In the data rows, the value 500 means zero.
Some points, each followed by its number:
495,561,497,673,376,480,521,534,481,435,524,471 0
397,389,422,408,665,333,470,650,548,343,308,566 1
556,520,479,600,530,507,399,621,701,429,620,457 2
609,565,461,535,524,547,542,428,316,530,464,487 3
669,583,437,943,446,683,358,581,641,233,691,263 4
526,553,515,530,606,488,420,450,394,467,326,557 5
461,286,658,411,801,679,704,343,628,612,273,411 6
519,481,247,420,697,564,270,718,953,614,881,462 7
476,587,710,252,509,512,484,215,421,507,365,388 8
531,505,611,615,459,452,364,529,461,458,479,472 9
536,327,715,446,753,834,805,237,478,408,49,423 10
471,552,569,500,462,438,420,511,437,557,490,512 11
492,504,542,510,459,473,448,561,447,560,492,577 12
505,573,597,409,463,443,532,366,407,581,524,513 13
289,397,312,193,542,397,795,506,589,580,359,822 14
557,537,560,314,401,410,526,361,411,550,565,492 15
503,530,599,549,497,485,517,399,405,581,459,507 16
635,554,548,492,494,376,376,518,399,376,426,530 17
455,404,599,478,614,550,591,434,447,522,353,495 18
470,532,599,481,499,479,455,477,453,548,405,521 19
411,499,511,525,289,418,469,501,308,507,371,693 20
450,650,612,767,363,679,403,473,528,520,570,472 21
389,320,306,437,683,238,528,804,536,214,223,673 22
443,437,615,556,472,555,492,415,338,567,381,528 23
532,594,481,590,526,541,458,414,473,540,510,462 24
580,485,72,444,827,670,61,999,999,564,999,425 25
564,435,656,464,567,605,583,517,704,437,405,495 26
511,552,524,351,283,396,621,437,421,492,553,524 27
560,540,466,489,579,442,316,646,577,463,508,475 28
530,521,598,508,555,508,491,424,423,602,419,488 29
603,441,562,608,538,709,584,421,310,438,133,508 30
509,496,148,527,735,608,287,775,999,665,965,402 31
392,381,635,419,584,684,636,329,468,552,190,581 32
529,542,589,490,575,513,462,402,392,604,401,511 33
396,497,470,527,262,370,472,529,405,456,411,777 34
494,469,531,570,386,420,409,538,351,526,512,564 35
542,529,558,412,539,474,485,399,393,550,446,511 36
464,421,491,489,538,428,593,527,444,464,309,615 37
544,486,527,431,394,485,529,480,466,417,640,490 38
516,531,547,455,441,406,498,474,446,537,483,515 39
456,420,607,380,599,591,596,410,436,539,295,520 40
452,371,450,418,564,489,581,573,523,549,567,557 41
516,604,551,698,440,610,423,459,552,483,595,399 42
453,548,552,457,444,417,436,532,450,540,459,525 43
461,397,676,434,782,735,669,254,487,586,183,511 44
448,498,590,314,447,484,507,394,420,549,497,511 45
440,559,586,637,477,454,456,456,339,548,461,477 46
507,505,482,439,373,373,537,484,412,456,532,505 47
476,546,528,491,462,468,381,467,335,594,417,592 48
359,417,355,469,516,547,544,617,607,571,656,601 49
497,469,488,394,365,375,598,594,420,517,485,628 50
447,486,544,518,552,443,495,449,396,556,384,467 51
439,574,579,625,362,526,500,473,463,499,555,489 52
528,542,562,461,491,476,472,420,356,553,452,586 53
452,459,271,455,566,520,345,787,811,621,877,491 54
576,550,497,491,428,419,623,397,432,446,471,476 55
452,589,574,655,378,537,445,536,525,498,597,458 56
603,573,522,900,566,847,404,454,678,332,642,291 57
650,501,555,478,414,428,324,594,353,339,448,555 58
574,500,366,754,592,479,431,622,549,149,374,504 59
471,497,551,524,470,372,423,465,400,598,471,507 60
450,451,496,426,415,445,509,561,493,512,640,522 61
501,531,557,451,551,507,474,368,403,591,393,507 62
623,525,581,579,499,723,591,422,348,506,159,515 63
580,521,156,897,629,771,370,840,999,401,971,224 64
487,560,555,515,508,563,317,507,470,538,521,522 65
764,568,630,465,405,474,360,544,501,202,526,468 66
461,492,654,396,596,494,550,404,463,482,351,454 67
457,315,460,432,604,532,556,539,559,542,533,488 68
411,407,405,491,519,331,558,597,447,475,367,668 69
452,471,629,535,508,542,488,396,371,554,388,495 70
393,238,622,472,672,710,671,332,429,529,177,553 71
474,510,493,506,428,425,496,549,409,537,453,604 72
592,515,143,820,521,565,415,855,978,438,932,278 73
625,526,65,928,641,753,429,912,999,385,999,216 74
535,581,568,469,589,513,406,390,346,595,371,553 75
450,481,576,564,451,550,522,472,391,575,442,531 76
403,473,574,367,432,411,625,442,389,605,563,545 77
623,502,254,848,545,715,431,769,925,393,829,297 78
574,576,577,0,344,422,600,200,425,461,574,415 79
459,581,571,509,468,483,402,478,431,557,419,529 80
524,551,502,633,395,538,492,535,480,510,557,466 81
535,535,395,609,504,618,602,437,274,525,408,545 82
479,353,601,348,641,552,685,436,505,514,390,474 83
423,389,500,429,549,515,568,515,488,570,363,656 84
462,396,564,428,591,576,658,379,492,544,393,476 85
617,498,427,640,576,726,529,375,212,517,280,490 86
392,352,353,411,607,299,522,723,472,292,251,683 87
500,314,568,415,521,513,620,510,494,471,434,494 88
450,553,663,486,625,522,439,394,463,484,392,383 89
498,467,311,489,541,394,512,599,413,480,358,637 90
502,467,509,436,357,415,519,483,373,495,544,561 91
664,563,303,512,775,714,133,782,984,363,857,418 92
435,475,260,498,778,646,253,779,999,593,999,300 93
433,534,580,412,557,451,442,428,397,573,404,504 94
436,548,577,479,503,378,430,437,399,492,419,437 95
569,608,559,439,481,509,338,483,316,522,367,613 96
408,577,633,545,303,564,600,272,280,554,423,625 97
488,579,646,458,643,507,443,345,416,514,345,422 98
438,513,618,517,522,418,473,471,406,529,336,468 99
581,594,473,596,524,519,512,452,500,490,460,392 100
468,474,552,435,734,613,466,461,651,513,513,373 101
439,501,595,433,543,467,463,509,470,560,447,511 102
New points follow, each followed by the numbers of its three nearest points above, nearest first.
467,409,325,288,510,432,546,745,748,505,831,474 54 49 61
479,489,561,545,347,463,452,481,380,503,522,541 35 91 11
631,616,438,633,468,584,491,378,272,567,435,442 3 82 24
454,408,587,415,684,604,521,440,405,553,261,604 40 18 32
522,475,525,49,391,301,625,360,346,407,509,460 79 15 27
491,504,505,491,506,456,398,487,314,572,415,602 48 53 72
576,508,546,550,438,620,567,433,344,497,234,552 63 30 23
460,570,608,415,553,410,385,473,434,492,416,427 95 94 102
505,613,621,412,662,461,409,367,431,512,346,420 98 89 94
633,478,445,473,489,484,659,493,470,445,504,454 55 38 100
594,525,318,863,446,544,461,655,668,344,672,331 4 2 78
498,488,321,519,504,509,394,700,753,575,748,510 54 2 49
441,462,301,659,570,436,573,696,725,353,700,415 2 49 28
475,484,553,624,494,482,365,526,484,486,483,527 9 65 12
488,429,229,478,601,368,526,634,423,448,332,658 90 69 87
474,586,585,538,487,609,240,483,434,537,486,525 65 80 11
421,521,539,504,254,474,431,444,309,557,467,692 20 34 35
521,493,562,453,428,450,522,514,430,491,475,535 39 43 91
501,456,498,502,499,400,509,553,431,511,447,589 72 12 39
455,528,627,25,409,484,561,216,415,512,439,487 79 8 45
596,473,0,433,847,703,0,999,999,546,999,410 25 31 93
474,480,318,380,583,495,417,691,749,576,791,455 54 7 49
541,491,368,751,384,482,610,606,555,343,491,442 0 81 100
564,565,467,880,535,769,377,520,698,320,675,348 57 4 42
340,510,635,447,132,506,560,322,310,554,480,662 97 20 27
453,555,636,248,356,536,592,239,398,558,452,544 45 15 13
514,512,537,357,365,398,630,417,415,520,542,543 27 15 91
528,457,641,483,585,572,569,430,449,521,342,525 18 40 67
487,524,521,492,449,451,381,480,307,565,430,580 48 53 80
495,441,466,596,427,383,430,604,336,452,469,548 35 72 12
406,443,478,276,477,468,657,445,540,581,404,683 84 77 50
660,594,223,802,497,529,630,678,794,422,676,279 78 73 2
317,570,751,548,325,602,605,304,302,572,526,510 97 23 76
347,399,337,450,623,582,470,669,781,576,885,479 54 49 7
580,519,492,411,367,395,515,427,410,489,532,448 47 15 91
600,574,538,672,438,632,501,351,277,550,438,421 3 82 24
422,468,614,416,589,608,520,394,399,565,251,538 40 18 32
533,379,570,324,582,502,734,434,520,488,438,439 83 85 88
458,397,529,313,296,310,651,656,495,468,544,586 50 61 27
477,455,501,25,382,298,612,359,379,383,481,470 79 15 27
590,525,585,513,468,447,514,460,424,482,525,526 39 16 53
448,534,537,448,477,418,443,541,442,535,453,557 43 11 12
521,496,553,464,488,399,554,482,429,496,480,534 39 47 72
450,543,477,633,344,478,541,574,514,470,485,556 0 81 52
462,375,579,361,422,379,631,589,432,513,476,582 50 77 88
453,499,515,440,413,367,490,590,429,546,468,611 72 50 43
430,483,556,470,532,456,492,527,443,572,466,513 102 19 43
520,607,658,160,589,448,531,240,482,484,413,370 8 67 45
458,459,216,458,599,548,368,842,860,623,925,511 54 7 31
564,540,429,727,554,630,362,610,637,390,630,383 2 42 4
517,569,363,622,511,478,665,573,685,420,702,404 2 0 81
586,592,560,458,582,517,387,406,345,546,338,564 75 96 5
568,593,556,451,620,534,372,388,325,580,306,576 75 33 5
635,617,252,884,561,703,441,677,941,386,846,244 78 64 73
439,408,415,475,583,471,594,597,592,505,609,528 41 68 49
557,454,517,441,413,506,512,532,500,355,682,473 38 61 47
541,533,436,534,494,434,495,522,383,461,421,558 72 39 12
523,356,597,327,634,585,714,402,482,492,380,521 83 85 40
330,525,621,540,412,448,700,382,282,555,520,480 77 97 76
563,568,503,411,487,419,587,351,503,433,447,357 55 100 36
459,596,546,471,449,470,396,485,394,566,411,533 80 48 11
536,596,569,707,458,560,561,453,551,296,678,376 42 0 56
489,439,309,457,568,504,418,682,779,586,842,448 54 7 49
510,504,324,595,537,583,340,707,766,516,831,426 54 2 7
588,505,544,478,407,416,361,595,393,414,448,585 58 17 35
427,427,552,431,536,545,661,384,454,538,400,524 85 18 40
579,500,122,633,545,574,491,812,999,481,944,292 73 78 31
481,434,563,477,480,494,443,521,472,409,577,415 38 61 9
421,466,540,393,426,407,576,486,425,607,564,567 77 91 61
356,568,668,482,304,504,595,350,343,574,539,548 97 77 13
497,505,368,503,544,521,379,597,759,640,800,453 54 2 7
502,459,323,435,582,504,441,651,751,565,845,447 54 7 49
563,588,558,471,565,523,408,396,340,582,379,548 75 33 62
537,467,471,564,579,530,472,446,313,455,301,544 5 51 3
592,586,495,601,518,569,513,396,325,566,421,480 3 82 24
639,461,124,433,762,657,97,968,999,435,999,447 25 92 31
446,566,575,342,267,414,625,395,404,580,617,565 27 77 15
472,525,364,579,531,435,628,571,675,427,665,455 2 49 61
444,509,505,468,394,390,453,556,429,583,495,633 72 12 43
459,513,603,354,481,473,490,395,428,545,467,498 45 36 13
556,539,509,105,345,372,635,288,450,433,578,446 79 15 27
485,503,510,535,514,388,421,479,355,567,421,498 60 51 48
330,484,680,436,214,567,610,319,330,561,444,679 97 20 77
494,525,420,519,640,438,473,526,469,441,378,544 5 90 37
168,311,206,27,554,328,918,556,697,589,331,957 14 84 69
421,447,462,345,557,359,480,543,514,381,348,555 1 37 69
570,551,672,590,406,488,439,483,505,427,474,489 9 52 81
486,449,514,532,521,409,491,562,403,505,415,598 72 12 37
474,331,595,296,658,597,745,440,570,502,373,503 83 85 40
597,522,378,700,429,338,598,603,483,315,462,415 0 59 100
487,523,557,0,282,331,653,275,413,384,544,509 79 27 15
532,510,462,463,562,377,554,440,465,384,391,392 55 95 51
408,522,589,376,289,478,590,274,364,583,440,668 97 45 77
517,469,534,533,425,434,437,522,390,518,540,544 35 12 11
456,295,633,395,739,637,691,388,579,582,309,454 6 83 85
555,582,605,48,358,428,580,227,435,504,535,465 79 15 8
537,396,285,333,560,455,470,713,749,539,857,444 54 7 49
610,601,519,593,403,491,524,420,345,517,373,496 3 16 55
578,574,572,677,508,752,538,279,274,548,372,365 86 63 82
540,551,576,561,485,486,462,426,421,541,465,506 16 29 80
375,215,626,469,645,724,683,339,428,505,172,589 71 32 44
376,460,328,539,375,488,625,508,306,539,262,738 20 90 69
654,655,342,807,211,470,674,565,471,374,493,426 0 81 100
547,524,566,52,312,356,592,336,430,382,551,498 79 15 27
519,537,513,443,474,444,472,438,368,568,450,570 53 36 39
470,431,512,587,527,411,501,497,386,365,271,542 37 5 99
430,506,579,544,465,356,474,529,387,545,340,506 99 51 60
479,399,273,424,544,470,405,804,715,517,880,494 54 7 49
431,537,580,548,334,487,586,339,336,525,454,585 97 76 16
525,587,529,471,527,484,412,354,322,623,381,556 75 62 33
687,702,326,999,294,597,645,645,656,252,617,282 4 57 78
618,517,511,491,540,511,368,636,714,443,657,468 2 28 65
481,510,506,482,403,417,479,531,424,577,484,633 72 12 43
351,541,735,607,332,654,552,345,383,488,579,470 52 97 76
347,573,749,595,437,611,650,221,342,532,540,445 97 70 16
361,553,665,533,349,557,569,380,340,575,505,545 97 76 23
470,571,498,459,612,462,367,398,289,587,290,550 75 5 94
300,417,555,552,426,425,654,511,340,365,424,595 37 69 72
476,564,556,491,635,470,331,392,327,557,348,482 75 5 33
532,529,350,607,462,530,455,626,685,523,697,456 2 81 49
513,488,388,598,367,522,584,451,382,472,409,528 82 55 0
360,499,493,510,423,342,547,573,396,441,469,613 72 69 50
514,556,569,0,274,375,571,251,386,466,545,478 79 15 27
593,556,432,999,412,809,286,570,683,251,791,259 4 57 78
482,470,505,442,336,408,495,459,345,525,510,592 91 47 72
520,573,596,90,344,434,623,215,401,497,572,437 79 15 45
515,532,563,15,306,364,591,338,408,425,530,524 79 15 27
477,554,300,656,572,454,709,665,828,407,775,377 2 78 49
522,540,494,464,675,451,394,453,326,463,207,620 5 75 96
421,465,605,531,417,514,500,461,396,587,442,592 76 23 70
439,449,469,429,632,382,468,577,493,416,342,561 1 37 69
568,580,419,530,531,506,499,475,375,570,428,553 3 53 24
555,564,542,804,452,639,254,572,635,424,688,385 42 4 21
464,384,553,334,483,490,663,483,446,499,453,551 88 83 77
492,272,535,350,522,538,652,527,456,466,513,503 88 68 41
626,597,449,929,496,663,365,558,639,371,658,285 4 57 42
